Each path is a new rotation, seen through one point. The rows after it are directions, each followed by how far the rotation turns it, in degrees each step (0 if it stays put).
Each turn is a multiple of 5 degrees from 10 to 175, or 0.
path 1
[.15 .08 -.27 -.20 -.25 .02 -.07 .00 .16]
[.04 -.15 -.05 -.03 -.06 -.13 .38 .05 -.19]
[.00 -.24 .14 .19 -.02 -.08 -.15 .27 .11]
[-.17 .30 .11 -.07 -.14 -.17 .00 .02 .21]
[-.16 .12 -.22 .18 .25 .04 .19 .02 -.08]
[.20 -.09 -.27 .15 -.05 -.06 -.27 -.08 .09]
[-.14 -.01 -.01 -.12 -.30 -.19 .07 -.16 -.21]
[-.22 -.19 -.03 -.03 .08 .11 -.03 .33 -.16]
[.08 .05 -.11 -.18 -.09 -.03 -.07 .16 .38]
[.02 .09 -.04 .12 -.05 -.09 .45 -.04 .02]
[.09 -.13 .03 .36 .13 -.13 -.15 .15 -.06]
[.12 .11 .01 -.13 -.02 -.16 -.10 .01 .03]	135
path 2
[-.11 .29 -.12 -.15 .08 -.14 .09 -.05 .14]
[.06 .19 -.11 -.15 -.05 -.05 .15 -.26 .17]
[-.17 .19 .00 -.18 .08 .00 .21 -.11 .19]
[.02 .22 .04 -.03 .09 -.17 .17 -.23 .14]
[-.14 .07 .00 -.03 .03 .06 .21 -.29 .20]
[-.17 .20 .01 .10 .17 -.12 .16 -.14 .16]
[-.02 .09 -.12 .15 .03 -.01 .13 -.32 .17]
[-.22 .12 -.15 .11 .12 .03 .14 -.08 .23]
[.03 .17 -.20 .18 .07 -.13 .12 -.14 .19]
[-.05 .05 -.24 .05 -.02 .09 .19 -.08 .28]
[-.02 .17 -.14 .07 .09 -.14 .19 .07 .26]
[.20 .04 -.01 .07 -.03 -.13 -.03 -.11 -.05]	145
[.01 .04 -.24 .02 -.02 .02 -.11 .07 .02]	35
path 3
[-.24 -.22 .20 .04 -.13 .02 -.14 -.12 .17]
[.04 .02 .01 .03 -.17 .12 -.17 -.36 .16]
[-.12 .00 -.14 -.02 .11 .25 -.09 -.11 .31]
[.00 -.35 .08 .04 .06 .25 -.17 -.01 .09]
[-.02 -.14 .20 .26 -.03 -.02 -.08 -.18 .25]
[-.23 .10 .08 .08 -.17 .25 -.12 -.22 .12]
[.13 -.01 -.11 .08 .10 .35 -.14 -.17 .13]
[-.13 -.19 .06 .20 .21 .19 -.06 .06 .22]
[-.07 -.17 .26 .25 -.11 .14 -.15 -.12 -.03]
[-.05 .19 .03 .28 .00 .12 -.09 -.27 .15]
[-.16 .05 -.10 .09 .12 .40 -.13 -.02 .02]
[-.01 -.16 .16 .08 -.01 -.13 .01 .06 -.01]	90
[.04 .11 .18 -.12 .11 .00 -.08 .02 .02]	0
[.18 .03 -.04 .09 .08 -.10 .03 -.08 .10]	145
path 4
[-.22 -.03 .30 .02 .04 -.02 -.01 .21 -.04]
[-.08 -.08 .28 .19 -.21 -.11 -.04 .05 .06]
[-.01 .22 .18 .02 -.24 -.06 -.05 .20 .00]
[-.07 .18 .15 .20 .08 -.13 -.15 .20 -.01]
[.01 .06 .18 .26 -.04 .07 -.10 .07 .24]
[-.09 .13 .24 -.04 -.04 .18 -.01 .23 .13]
[-.22 -.09 .30 .09 .04 -.04 -.04 .15 .00]
[-.05 -.04 .27 .15 -.28 -.08 -.02 .06 .09]
[-.05 .22 .18 .01 -.19 -.08 -.08 .23 -.05]
[-.07 .12 .17 .26 .07 -.13 -.15 .17 .03]
[.03 .11 .18 .20 -.09 .12 -.08 .10 .25]
[-.09 .07 .00 -.10 .15 -.03 -.02 .12 -.14]	125
[-.04 -.05 .03 -.02 .14 .19 .03 .00 .12]	60
path 5
[.13 -.14 -.12 -.11 .02 -.29 -.15 .09 -.19]
[-.28 .19 .00 -.19 -.04 .09 .11 .22 .02]
[.28 -.03 .02 .18 -.02 .12 .26 .07 -.14]
[-.06 -.23 .10 -.22 .05 .17 -.19 -.12 -.14]
[.00 -.14 -.11 -.03 -.31 -.13 .01 .20 .18]
[-.02 .26 .16 .02 -.13 -.06 -.01 .02 -.31]
[.05 -.10 -.31 -.11 .20 .09 .09 .11 -.16]
[-.05 -.11 .29 -.18 -.08 .11 .22 .04 .13]
[.10 -.15 .00 .24 -.21 .09 -.17 .08 -.17]
[.06 .10 -.10 -.38 -.09 -.11 -.13 -.08 -.09]
[-.24 -.03 -.09 .08 -.07 -.10 .29 .20 -.07]
[-.02 .05 -.11 -.13 -.09 .06 .08 -.01 .17]	130
[.12 .17 .01 .10 -.09 .13 -.05 .01 -.02]	115
[.06 -.18 .09 .02 -.04 .14 -.04 -.07 .08]	80
path 6
[-.01 .07 -.08 .10 -.04 -.04 -.34 -.20 -.16]
[.18 -.23 .13 .24 -.03 -.20 .10 -.05 -.08]
[-.13 .16 .33 .05 .19 .01 .05 -.16 .05]
[.06 .14 -.17 -.11 -.05 -.07 .31 -.20 -.01]
[-.26 -.07 -.05 -.10 .09 .06 .08 .09 -.31]
[-.01 -.09 -.03 -.29 -.06 -.26 -.23 -.06 -.01]
[.16 .10 .09 .12 .04 -.23 .00 .29 -.11]
[-.13 .22 -.08 .23 .12 -.09 -.19 -.17 .05]
[.09 -.07 .00 .21 -.25 -.03 .15 -.20 -.18]
[-.07 -.15 .22 -.04 .28 .06 .07 -.17 -.14]
[-.06 .08 .06 -.25 -.07 -.24 .23 -.09 .14]
[.02 -.02 .10 .13 .01 .08 .12 -.17 .04]	55
[.25 .03 -.05 -.04 .02 .04 .03 -.01 -.10]	140
path 7
[-.11 .12 -.10 -.02 -.02 -.38 .11 -.14 .03]
[.06 .13 -.04 -.36 .09 .14 .04 .13 -.08]
[-.14 .06 .02 .22 -.09 -.02 .35 .11 -.04]
[-.08 .01 .30 -.18 .04 .12 -.05 -.20 -.14]
[-.20 -.15 -.04 .13 .26 -.18 .02 .17 -.09]
[-.15 .08 .19 -.12 -.07 .16 -.16 .13 .25]
[-.18 -.01 -.15 .04 .07 -.20 .15 -.23 .17]
[.05 .21 .02 -.36 -.01 -.10 -.07 .11 -.07]
[-.11 .02 -.18 .09 .04 .13 .35 .12 -.01]
[-.03 .13 .36 -.08 -.14 .00 .07 -.12 -.12]
[-.18 -.17 -.06 .03 .33 .00 .04 -.03 -.19]
[-.01 .00 .06 -.01 -.02 -.08 .01 -.26 -.01]	115
[.20 -.06 -.08 .11 -.07 .04 -.10 -.03 -.01]	0
path 8
[.15 .23 -.22 -.12 .20 .12 -.14 .17 .06]
[-.07 .21 .06 .02 -.10 .05 -.20 -.37 .07]
[-.28 -.10 .16 .13 .12 .06 .05 -.03 -.30]
[.12 -.05 -.04 .32 .19 -.06 .03 .22 .16]
[.38 -.16 -.03 -.01 -.10 .01 -.05 -.23 .02]
[.00 .06 -.11 -.24 .12 .31 .03 .02 -.22]
[-.21 .21 -.03 .10 .11 .10 -.25 .01 .23]
[-.07 -.13 .21 .16 .03 -.22 -.11 -.29 -.11]
[.08 -.09 -.11 .20 .18 .01 .25 .13 -.24]
[.30 .04 -.13 .13 -.11 .18 -.15 .12 .18]
[.10 -.02 .20 -.28 .03 .18 -.13 -.24 -.07]
[.01 -.07 -.03 .07 -.18 .00 -.11 -.12 .10]	130
[.00 .04 .10 .21 -.07 -.07 .06 .04 -.09]	70
path 9
[.13 -.04 -.17 -.03 -.12 -.27 -.11 .10 -.16]
[-.07 -.24 .15 .02 .00 -.07 .06 -.24 .19]
[.04 .02 -.21 -.22 .24 .11 .06 .13 .05]
[.16 .02 .16 .22 .14 -.05 .01 -.09 -.23]
[.00 -.18 -.11 -.13 -.26 .20 -.02 -.10 -.09]
[-.02 -.08 .11 -.16 .04 -.32 .06 .20 -.02]
[.21 -.05 -.01 .02 .12 .03 -.11 -.24 .23]
[-.16 -.11 -.22 .01 .19 .08 .11 .02 -.22]
[.22 -.03 .30 -.03 -.07 .11 .08 .07 -.11]
[.10 -.05 -.26 -.10 -.19 -.17 -.13 -.09 -.06]
[-.19 -.21 .20 -.05 .15 -.14 .09 -.09 .09]
[.01 .02 -.24 -.10 -.03 .05 -.05 .05 .00]	155
[.02 .03 .09 -.15 .04 .04 .07 .20 .02]	125
[-.13 .19 .01 .10 -.08 .03 -.03 .06 .08]	0
